Here are some points:
tensor([ 28, -24,  18,   8, -29, -26,  -7,  40, -11,  12,   8,   2,   5,   9,  38, -16])
tensor([-54,  -6, -81,  22,  14, -66, -34, 127, -46, -54,   2, -82,  49,  12,  94,   4])
tensor([ -4,   8,  -9, -14,  -7,   2,  25,   0,   3,  19,  -5, -27, -26,  -9,  20, -32])
tensor([-10,  37,  29,  -4, -93,   8, -80,  31,   1,   1,  71, 121, -11,  20,  73, -27])
tensor([-57, -26, -37,   4,  93, -42,   3,  69, -47, -55, -79, -83,  23,   4,   6,  60])
tensor([ 21,   8,  23, -18,   1,  -3,  -6,  27,   6,   6,  21,  29,  12,  35, -14, -14])
tensor([  3,  52,  -9, -13, -92,  22, -20, -50,  72,  21,   3, 107, -88,  17, -21, -11])
tensor([  16,   15,   44,   -8,   -3,   10,    6, -105,    7,   12,  -41,   55, -122,   -8,   -6,
           8])
tensor([-14, -18, -37,   9, 120, -34,  13,  -4, -15, -37, -50, -81,  -3, -26, -39,  56])
tensor([ -5,   3,   7,   3, -45,  37,   1, -98,  60,   2, -16,  76, -35,  10,  -4, -20])
tensor([-34, -16, -31,  11,  19, -84, -32, 127, -89, -39,  14, -83,  25,  -4,   7,  10])
tensor([  0, -89, -36,   6,  17, -42,  21,  76, -71,  25,  21, -61,  26,   5,  93, -19])
tensor([ -81,  -21,  -30,   -4,   81,  -14,   20,  -64,  -17,  -56, -127, -127,  -18,  -36,  -94,
         127])
tensor([-12,  12,  24,  -2,  -9,  86,  16, -87,  21,  -3, -24,  51, -51, -13, -60,   3])
tensor([ 34, -24, -17,  30,   9,  -3,  24,  40,  -2,  -1, -45, -48,  36,  15,  20,  -5])
tensor([ 123,   -7,  127,    5,   15,   34,   82, -127,  127,  117,  -66,   48,   12,    5,  -52,
         -36])
tensor([ -51,    9,   30,  -17,   71,   71,   55,  -31,  -12,   -4,  -90,   20,  -20,  -73, -127,
          75])
tensor([ 12,  11,  25, -11, -54,  37, -13, -40,  27,   3,  -5,  50, -49,  -5,   7, -19])
tensor([ 20,  -7,  16,   6, -45, -57, -34,  43,  -8,  -2,  16,  12,  18,  16,   6, -14])
tensor([-13, -14, -12,  19,  38, -59,  16,  60, -25, -23, -27, -47,  32,   2,  42,  12])
tensor([ 13, -22, -12,   7,  66, -28,  23,  46,  -1,  -3, -29, -52,  21,   6,  28,  -6])
tensor([  -5,   11,  127,  -13,   10,   58,   94,  -82,  114,    6,  -40,  127, -109,   -5, -117,
           4])
tensor([ -20,   -1,  -26,    0,  127,  -11,   37,  -38,   -4,  -19,  -76, -127,   -9,  -93,  -77,
          87])
tensor([   2,   39,   50,  -15,   31,  -45,   62, -113,   62,   -2,  -50,   26,  -64,  -19,  -54,
          24])
tensor([101,  -4,  25,  44,  -9, -40,  -2,  68,  28,  40,  22,   2,  34,   8, -11, -19])
tensor([ -14,   15,   13,  -38,    4,   70,   15,  -68,   -3,   18,   -7,   37,  -50,  -43, -127,
           5])
tensor([  0,   3, -13,   1, -22,  -7, -23,  47, -16,   3,  27, -16,   1,  21,   7,  -6])
tensor([ 19, -24, -28,  16,  36, -52,  20,  81, -17,   0, -15, -40,  41,   7,  49,   2])
tensor([-21, -34, -63,  27, -48, -31,  47, 127, -67,  80,  30, -43,  69,  10,  96, -26])
tensor([  -4,   33,   98,  -15,  -38,  127,    3, -127,  106,    1,  -29,  104,  -79,  -22,  -36,
          -9])
tensor([ -9,  16,  30,  -3,  -2,  68,   3, -93,  18, -16, -32,  55, -59, -13, -36,   7])
tensor([ -2,  28,  21,  -1, -66,  39, -25, -31,  46,  -2,  -4,  48, -58,  -4,  -1,  -8])
tensor([  2, -32, -50,  18,  77, -64,   0,  71, -17, -21,  -1, -54,  77,   8,  61,  -9])
tensor([  19,   21,   34,  -26,   -4,   -6,  -54,  -12,    2,   -9,   63,   -3,   21,    9, -107,
           0])
tensor([ 16,  -1, -12,  25,  13, -24, -12,  66, -22, -12,  15, -36,  36,  12,  10,  13])
tensor([  3, -17, -49,   0,   5, -30,  -1,  67, -89,  19,  33, -14,  44,   2,  41,  -3])
tensor([  14,   30,  106,  -16,  -89,   75,  -11, -127,   84,    5,  -16,  127,  -63,  -15,  -22,
          -4])
tensor([ -20,   94,   14,  -34,  -70,   72,  -25,  -43,    0,   37,   60,   16,   -9,   -4, -118,
          -3])
tensor([ 10,  38,  27,   4, -12,  -5, -22,  20,  13,  -2,  51,  42,  31,  27,  29, -20])
tensor([  9,  12,   9,  -9,  -9,   8,  27,  -4,  10,  18, -10, -18, -28,   0,  17, -40])
tensor([ 25,  27,  11, -17,  33,  21,  21, -54,  36,   5, -42,  45, -53, -29, -78,   8])
tensor([-15, -34, -24,   2,  45, -48,  -2,  66, -26, -12, -12, -76,  43,  -1,  37,   6])
tensor([ -7, -11, -12,  -9,  -9,  26,  -8,   8, -13,  21,  52,  -7,   6,   3, -17,  -7])
tensor([ 32, -13, -50,  10,  -9, -45,   0,  14, -16,   8,   5, -12,  50,  35, 100, -48])
tensor([ 24, -18, -34,  69, -63, -24, -21, 127,  -7,   4,  21,   3,  21,  42, 119, -53])
tensor([ -32,  -12,  -73,   23,  -19, -127,  -34,  127,  -92,  -73,  127,  -42,   98,   39,  127,
         -10])
tensor([ -72,   63,   24,  -17,   17,  127,   12,  -62,   48,   -9,  -67,  122, -114,  -35, -124,
          40])
tensor([ 22, -22, -22,   2,   4,  -6,  -1,  53, -54,   1,  55,   4,  26,   0,   7,  -1])
tensor([ 15,  67, 107, -16, -22, 103, -57, -80,  60,   9,  32,  72, -20,  27, -61,  -7])
tensor([ 15,   7, -10,  10, -26, -40, -15,  56,   6,   1,  -1,  23,  14,  35,  60, -16])
tensor([   6,   21,    4,  -37,  -76,   15,   -1, -127,   55,   15,  -66,  127, -127,    4,   13,
         -30])
tensor([ -10,   53,   46, -103,  -46,  111,  -30,  -84,   10,   22,   85,    5,  -14,    5, -127,
          -6])
Here are 16 more points, each followed by its number:
tensor([  5,  51,  28, -12, -74,  47, -27, -32,  31,   7,  12,  50, -42,   0, -33,  -9]) 0
tensor([-37,  65,  72, -19, -21,  -9, -13, -97,  39, -24,  -3,  18, -87,  -5, -47,  14]) 1
tensor([ 10,  -4,   2,   3,  35, -29,   7,  11,   8, -23, -67, -23, -17, -43, -23,  32]) 2
tensor([ 38, -19, -23,  33, -95, -95, -28, 127, -15,   5,  32,  -2,  46,  30, 127, -32]) 3
tensor([ 16,  29,  66, -24, -53,  28,  36, -99,  82,  22, -46,  55, -32, -10,  28,  -7]) 4
tensor([ 31,  -5,  35,  12, -36,   4,   7, -47,  59,  22, -27,  47, -27,  20,  48, -40]) 5
tensor([   2,  -54,    3,   14,    8, -123,   -7,  127,  -88,   30,   72,  -98,   62,   27,  127,
          -7]) 6
tensor([ -6,  23, -34,  12, -15, -32,  -5,  -7,  -2,  -7, -12,   2,  53,  21,  65, -15]) 7
tensor([ -33,   33,   53,  -12,    5,  110,    8, -127,   23,  -29,  -35,   51,  -92,  -15,  -45,
          11]) 8
tensor([ -8, -19, -13,   0, -14,  30,  39,   8, -20,  59,   7, -20,  -1,  -6,  24,  -8]) 9
tensor([ 23,  -5,  -5,   5,   5, -41,   4,  -2,   3,  -1,  -5, -25, -15,   6,  22,  -8]) 10
tensor([ -3, -33, -44,  15,  88, -40,   8,  46,   3, -22, -13, -54,  52,   7,  21,  12]) 11
tensor([ -44,   21,   55,  -26,    4,   42,  -23,  -92,   24,  -34,  -14,   56,  -47,  -21, -127,
          20]) 12
tensor([-41, -21, -47,  10,  24, -34,  -2,  55, -71,   1,  -3, -42,  40,   0,  21,  18]) 13
tensor([  -5,   78,  117,  -27,  -50,   71,  -31, -127,   31,    1,    2,  103,  -60,   -1,  -49,
          -2]) 14
tensor([-120,   -6,  -59,    6,   19,  -53,  -24,  127,  -64, -115,  -20,  -18,   31,  -21,    8,
          38]) 15
Which two of these numbered points are nearest to each point below, ignoring the direction in which the first points spread most? Their numbers follow each, nearest first.
tensor([-121,   39,  -35,  -15,  -17,   28,  -48,   51,  -30,  -74,   24,    7,    1,  -22,  -44,
          22]) > 15 12
tensor([ -23,    3,   61,  -28,    3,   27,  -36,  -61,   17,  -25,    2,   50,  -34,  -20, -119,
          20]) > 12 13
tensor([ 70, -46,  11,  30, -10, -55,  -5,  38,   2,  30,   7,  -1,  57,  39,  94, -26]) > 5 4
tensor([ 25,  15,  94,   5, -21,   4, -29, -10,  39,  17,  22,  73, -33,  21,  26, -29]) > 6 14
tensor([  35,    2,  108,  -27,  -18,   38,   49, -127,  109,   16,  -39,   57,  -42,  -22,  -17,
           2]) > 4 5
tensor([-120,   50,  -27,  -21,  -20,   30,  -55,   35,  -27,  -79,   15,   10,   28,  -21,  -34,
          12]) > 15 12
tensor([-127,    3,  -85,   -5,   13,    2,   -4,   -2,  -18,  -66,   -8,  -21,  -12,  -49,  -22,
          34]) > 15 12
tensor([  -6,  -38,   34,  -42,  -23,   88,   47, -108,    5,   63,   13,   18,  -57,  -23,  -21,
         -13]) > 9 13
tensor([ -46,   86,   94,  -28,  -26,  -10,  -17, -127,   50,  -32,    0,   23, -113,   -7,  -66,
          19]) > 1 10
tensor([ -38,   47,   71,  -22,   -2,  127,    7, -127,   38,  -29,  -37,   81, -127,  -20,  -73,
          11]) > 8 13
tensor([   2,   24,   18,  -33,   -4,  -13,  -83,    9,  -14,  -17,   86,   -8,   28,    9, -127,
           0]) > 12 0
tensor([ 27, -36, -32,  23,  20, -52,  37,  21,  -9,  -2, -33, -43,  28,  21,  55,   5]) > 10 4
tensor([ 67, -10,  11,  23,  -8,  -5,  -1, -34,  41,  23, -10,  21,  -3,  54, 104, -28]) > 5 4
tensor([ 15,  25,  28,  -2, -68,  31, -26, -19,  36,  -3,  -2,  57, -46,   2,   7, -11]) > 0 3
tensor([ -22,   14,   53,  -19,    1,  127,   11, -127,   23,  -15,   -5,   43,  -92,  -15,  -55,
           4]) > 8 13
tensor([ 29,  -7,  29,  21, -30, -16, -13,  39,  18,  17,   0,  12,  -2,  11,  79, -16]) > 5 4
tensor([ 84,   6,  26,  21, -80, -27, -49,  22,  10,  33, 127,  80,  37,  97,  56, -10]) > 3 0
tensor([   3,   90,  127,  -22,  -63,   78,  -40, -127,   26,    4,    9,  111,  -61,    1,  -66,
         -11]) > 14 0
tensor([ 37,   0, -10,   7,   8, -36,  -4,  70,  -6, -14,  10, -39,   4,   1,   2,   5]) > 10 0
tensor([  8, -37, -56,  18,  65, -12,   7,  57,   2,   8, -30, -44,  17,   7,  47,   7]) > 11 10
tensor([ 21,  -1,  31,  -3, -10, -24,  -9,  23,   4,   0, -18,  -1,  -2,   0,  16,  -2]) > 10 0
tensor([ -47,   16,   16,  -15,   -1,   65,    1, -119,   29,  -31,  -51,   31, -102,  -55,  -30,
          28]) > 8 13
tensor([-46,  -8, -35,  11,  17, -32,  -6,  50, -55, -11, -15, -23,  33,   4,  22,  22]) > 13 12
tensor([  -4,   -1,   54,   16,    4,    2,   87, -127,   76,   27,  -59,   71,  -42,   -1,   -4,
         -15]) > 4 5
tensor([ -5,  20,  20, -14,  32,   8,   8, -71,  29, -28, -72,  11, -33, -47, -64,  35]) > 2 11
tensor([-32,  -7, -31,   9,  12,  15,  10,  16, -31,  -4, -20,  11,  14, -14,  -9,  18]) > 13 8
tensor([ -7,  17, -81,  21, -17, -67, -20,  58, -33, -13,   5, -24,  97,  34, 127, -19]) > 7 4
tensor([ 72,  -9,  22,  72,  10, -15,  58,  -6,  60,  58, -42, -17,  -1,  42,  97, -67]) > 5 4
tensor([  7,  -9, -34,  20, -20, -15, -42, 105, -32,  -6,  34,  13,  19,  33,  44, -28]) > 0 14
tensor([  85,   17,  127,   -8,   11,   44,   54, -127,  127,   85,  -55,   46,    3,    6,  -54,
         -25]) > 4 5
tensor([ 14, -16, -36,  79, -79,  -5, -26, 127, -11,   4,  29,   6,  24,  40, 109, -46]) > 3 0
tensor([ -4,   9,  13,   2, -33,  36,  -2, -97,  56,   1, -17,  69, -36,   8,  -8, -13]) > 7 10
tensor([ -40,   59,   36,  -26,   12,   88,   -6, -127,  -16,  -28,  -43,   75,  -56,   11,  -16,
          18]) > 8 13
tensor([ -35,   61,  115,  -22,  -28,   45, -107,  -76,   13,  -11,   74,   40,    5,    3,  -67,
          -3]) > 14 0
tensor([  57,  -37,    8,   -7,   51,   85,   44, -127,   34,   -1,   20,   13,   27,  -42, -118,
          40]) > 11 13
tensor([ -7,  35,  32,  -8, -87,   2, -60, -37,  22,   3,  53, 116, -38,  14,  45, -20]) > 3 0
tensor([ -62,   82,  127,  -35,  -29,   80, -126, -127,   22,  -17,   86,   56,  -17,  -19,  -96,
           2]) > 14 12
tensor([ -20,   43,   23,  -15,   28,   46,   -1, -127,  -16,  -21,  -39,   45,  -36,    4,   -6,
          17]) > 8 13
tensor([  65,  -39,   25,  -26,   54,  124,   63, -127,   59,   -1,   21,   26,   22,  -59, -127,
          54]) > 11 13
tensor([ 29, -24, -43,  37,  21, -28, -33,  34, -58, -14,  19,  11,  81,  23,  51,   9]) > 7 13
tensor([ -7,  -1, -18,  10, -26, -10, -17,   4,   0,   3,  -1,  -5,  11,  26,  52, -26]) > 7 5
tensor([-50,  55, -95,  19, -27, -14, -57, 127, -16,  37,  37, -32, 109,  26,   1, -37]) > 0 7
tensor([   7,  -34,  -77,    4,   21, -125,  -29,  127,  -34,  -23,   16,  -86,  109,   21,  127,
          -2]) > 7 10
tensor([  24,    8,   89,  -22,  -15,   64,   38, -127,   93,    4,  -44,   52,  -52,  -18,  -28,
           6]) > 4 10
tensor([ 51, -38,  11,  12, -23, -14,   3,  13,   1,  30,  13,   4,  40,  26,  58, -20]) > 5 4
tensor([ 51,  29,  82, -43, -33,  40, -18,  -3,  23,  -8,  38,   1,   3,  26,   8, -10]) > 14 0
tensor([ -8, -25,   8, -31, -21,  64,   2, -34,  -5,  47,  28,  -9, -24, -14, -14, -10]) > 9 13
tensor([-46, -17, -44,  13,  15, -35, -26,  55, -64, -18,  -7, -19,  41,   6,  36,  12]) > 13 12
tensor([ -2,   1,  15,   7, -60,  31,   0, -15,  34,  20, -23,  92, -36,  17,  22, -32]) > 5 0
tensor([ -10,   52,   29,  -24,  -17,  127,   15, -127,   91,   -6,  -41,   44,  -26,  -18,  -70,
           6]) > 7 11
tensor([  -7,  -77,  -48,   16,  -42,  -70,   88,   14,  -20,  -93,  -78, -100,    5,  -99,  -81,
          27]) > 2 12
